In the rows, zero is written as 128.
Named turns come first, each shown by rows before and after it. Which turns, in which order, take the first row of each pair that follows to the second? Write the first one first, as in the answered first pair.
turn Sopa:
[ 91 190  94 148  76 123 164 170 103 105 128 126] -> [155 115 159 164 157 145 153  81  73 172 104 162]
[138 145 122 172 107 105 125 148 127 110 149 136] -> [142  88 143 141 158 108 118 125 122 154 122 144]
[164 116 160 145 153 135 120  77 141 104 125 145] -> [105 109 122  81 145 118 120 141 169  95 107 121]
turn zivas:
[142  90 153 131 156 147  95 123 108 162 107 126] -> [167 132 152 173 123 151 105 107 104 132 131 134]
[127 113 145 140 156 155 101 137  91 160  98 138] -> [151 154 141 173 121 160 116 121  91 131 122 149]
[140 138 132 158 118 133 116 135 103 120 136 134] -> [138 148 117 128 104 133 140 135 125 102 136 142]
turn silim:
[116  89 167 142 160 137  22 163  92 121 111 131] -> [111  78 164 114 166 134  27 167 104 125 102 135]
[171 116 147 142 146 112 130  97 133 129 127 126] -> [159 106 138 109 153 110 139 104 150 130 117 127]
[ 97 108 124 140 147 125  91 153  98 152 126 101] -> [ 99 105 126 139 150 123  91 153 101 153 126  99]
[149 136 128 177 135 134  90  91 106 123 157 111] -> [155 103 136 142 163 139  96  71 116 145 139 121]
turn Lod:
[ 86 123 110 182 119 143  97 176 104 143 112  76] -> [116 106 135 199 144 153  92 141  91 164 108  92]
[180 140 147 180 118 143 148  73 107 129 163 163] -> [179 145 136 145 110 141 168  68 133 115 156 174]
[135 133 134 145 134 122 127 119 108 144 124 140] -> [139 129 132 134 133 123 137 110 114 142 122 144]
[143 151 150 146 138 116 139 125 106 114 129 161] -> [145 152 149 135 135 117 145 123 113 112 130 163]
turn ruzoz:
[122 152  94  94  88 120 158 144 166 100 144 137] -> [153  81 142  99 159 133 137  93 136 166 117 152]
[135 147 154 167 108 126 132 125 119 126 153 139] -> [131 130 162 170 124 126 120 129 110 143 148 134]
[125 168 138  95  86 129 139 173 161  65 154 126] -> [178  93 194  99 164 148 129  95 137 130 129 156]
[122 116 114 107 126 132 183 100 170  91 142 140] -> [ 99  64 137 113 176 132 141 118 139 147 121 116]
Now pairs of rows:
(two turns a pair)
[196 116 150 130 161 125 138  83 144 120 117 155] -> [160 136 114  80 132 113 158 124 179  92 114 147] -> Lod then Sopa
[ 89 146 122 107  99 109 115 155 140 107 141 130] -> [118 148 145 167 103 116  95 129 109 119 153 133] -> silim then Lod
[163 168  99 135 104 113 132 124 128 121 108 124] -> [136 157  98 140 110 109 110 153 116 134 103 102] -> ruzoz then ruzoz
[112 136 118 110  89 115 169 123 189  82 144 140] -> [ 69 118 113 110 101 104 138 171 175 102 136 113] -> zivas then silim
[130 164 106  89  93 124 166 128 170  85 140 143] -> [179 120 162 155 148 143 136  67 117 139 138 157] -> Lod then Sopa
[146 170 111 126  92 122 153 120 157  92 143 144] -> [149 121 123  81 134 127 159 101 165 123 117 157] -> Sopa then Lod
[151 106 139 125 142 141 136  87 128 130 115 157] -> [103 134 120 163 118 127 101 154 106 124 127 113] -> ruzoz then zivas
[112 111 132 150 133 116 115 143 102 146 101 118] -> [145 107 140 133 137 124 143 101 120 140 101 147] -> ruzoz then Sopa
[134 145 121 148 113 136 133 126 122 119 137 123] -> [121 136 122 149 120 133 121 140 114 130 133 114] -> ruzoz then ruzoz
[183 148 162 181 120 127 120  84 152 155 121 145] -> [129 118 161 178 144 113  77 134 133 188 108 105] -> ruzoz then silim
[ 85 134 125 146 134 106 128 166 133 116 115 141] -> [100 148 130 171 124 108 128 155 126 110 124 142] -> Lod then zivas
[165 160 112 126 103 140 138  90 150 110 118 139] -> [117 103 121 106 153 132  93 129 131 164  91 108] -> ruzoz then silim
[140 132 121  94 145 133 164 116 141 138 127 144] -> [102 144 107 106 131 120 141 163 132 134 131 114] -> zivas then ruzoz
[172 177 128 199  85 144 119  92  70 125 170 131] -> [168 198 105 158  60 141 151  96 105  94 171 142] -> ruzoz then zivas
[116 126 133 127 119 111 139 131 129 137 160 105] -> [128 114 142 124 136 114 141 114 126 147 156 114] -> Sopa then silim
[160  79 148  85 141 153 151  79 138 112 124 155] -> [151 132 120  97  91 146 166 103 155  67 148 149] -> Lod then Sopa
[142 142 119 139 103 118 136 136 119 117 137 107] -> [153 138 120 122 105 119 151 120 129 113 132 116] -> silim then zivas
[133 128 120  96 117 137 160 101 152 125 118 161] -> [100 142 102  96  99 126 147 144 153 116 121 138] -> ruzoz then ruzoz
[139  93 128 133 146 131 130 110 123 149 117 124] -> [152 121 124 163 123 131 133 105 118 130 134 126] -> Sopa then Sopa
[168  56 134  85 165 139 121  90 139 146 101 167] -> [119  86  88  42 128 122 133 149 171 110 106 146] -> Lod then Lod
[141 147 129 163 122 161  96 141 130 105 128 102] -> [159 150 129 147 117 165 119 116 145  93 129 122] -> silim then zivas
[ 95 138 121 124 149 124 102 158 119 133 135 115] -> [129 170 112 120 123 131 137 126 141 101 148 140] -> ruzoz then Lod
[146 149 116 100 116 144 167  97 171 115 125 141] -> [132 101 133  86 158 143 146 100 155 155 103 132] -> Sopa then zivas
[112 114 109  56 127 119 131 136 165 125 133 158] -> [169 154 132 137 105 133 133  88 138 110 163 178] -> Sopa then silim
[131 129 132 147 167 127 108 138 114 178 136 148] -> [108 164  96 116 129 117 131 169 145 139 145 146] -> ruzoz then zivas
[120  98 106  12 142 127 152 116 163 151  93 149] -> [164 211 106 155  57 133 147 106 127  86 162 144] -> ruzoz then Sopa
[ 94 148  65 112  90 119 145 195 138 121 148 138] -> [ 87 114  93 154 127 122 102 201  95 165 140 118] -> zivas then zivas
[163 162 126 136 103 149 160  99 141  96 145 149] -> [138 176 114 139  86 142 149 131 141  87 151 133] -> Lod then Lod
[135 124 129  79 122 121 154 157 173 123 120 153] -> [148 166 132 152  90 122 138 162 146 105 151 142] -> silim then silim
[114 132 106  96  93 114 146 162 151 110 146 121] -> [172 102 146 116 131 133 153  91 134 140 141 152] -> Sopa then silim
[ 62 132  89  87  89 110 142 206 163 116 123 115] -> [149 127 163 233 119 138 104 125  81 156 148 132] -> Lod then Sopa
[119 124 142 121 140 139 122 107 123 155 118 118] -> [127 131 144 134 135 140 122 100 119 151 123 120] -> Lod then zivas
[109 107 144  94 148 118 116 136 143 153 108 133] -> [138 164 146 165 105 124 120 121 128 119 144 139] -> silim then Sopa
[152 159 120 129  98 143 147 102 140 107 127 152] -> [152 114 139 108 141 147 140  86 135 144 106 156] -> Lod then Sopa
[ 88 118 105  73 139 117 137 157 153 126 110 127] -> [ 83 146 106 142 117 113 107 182 120 120 133 104] -> Lod then silim
[128 109 115  29 140 123 174 111 183 122  99 148] -> [203 156 152 152 117 141 169  51 138 106 140 167] -> silim then Sopa
[ 92 118 129 110 135 111 107 167 125 141 111 111] -> [121 100 153 127 156 124 104 130 110 159 106 123] -> Sopa then Sopa
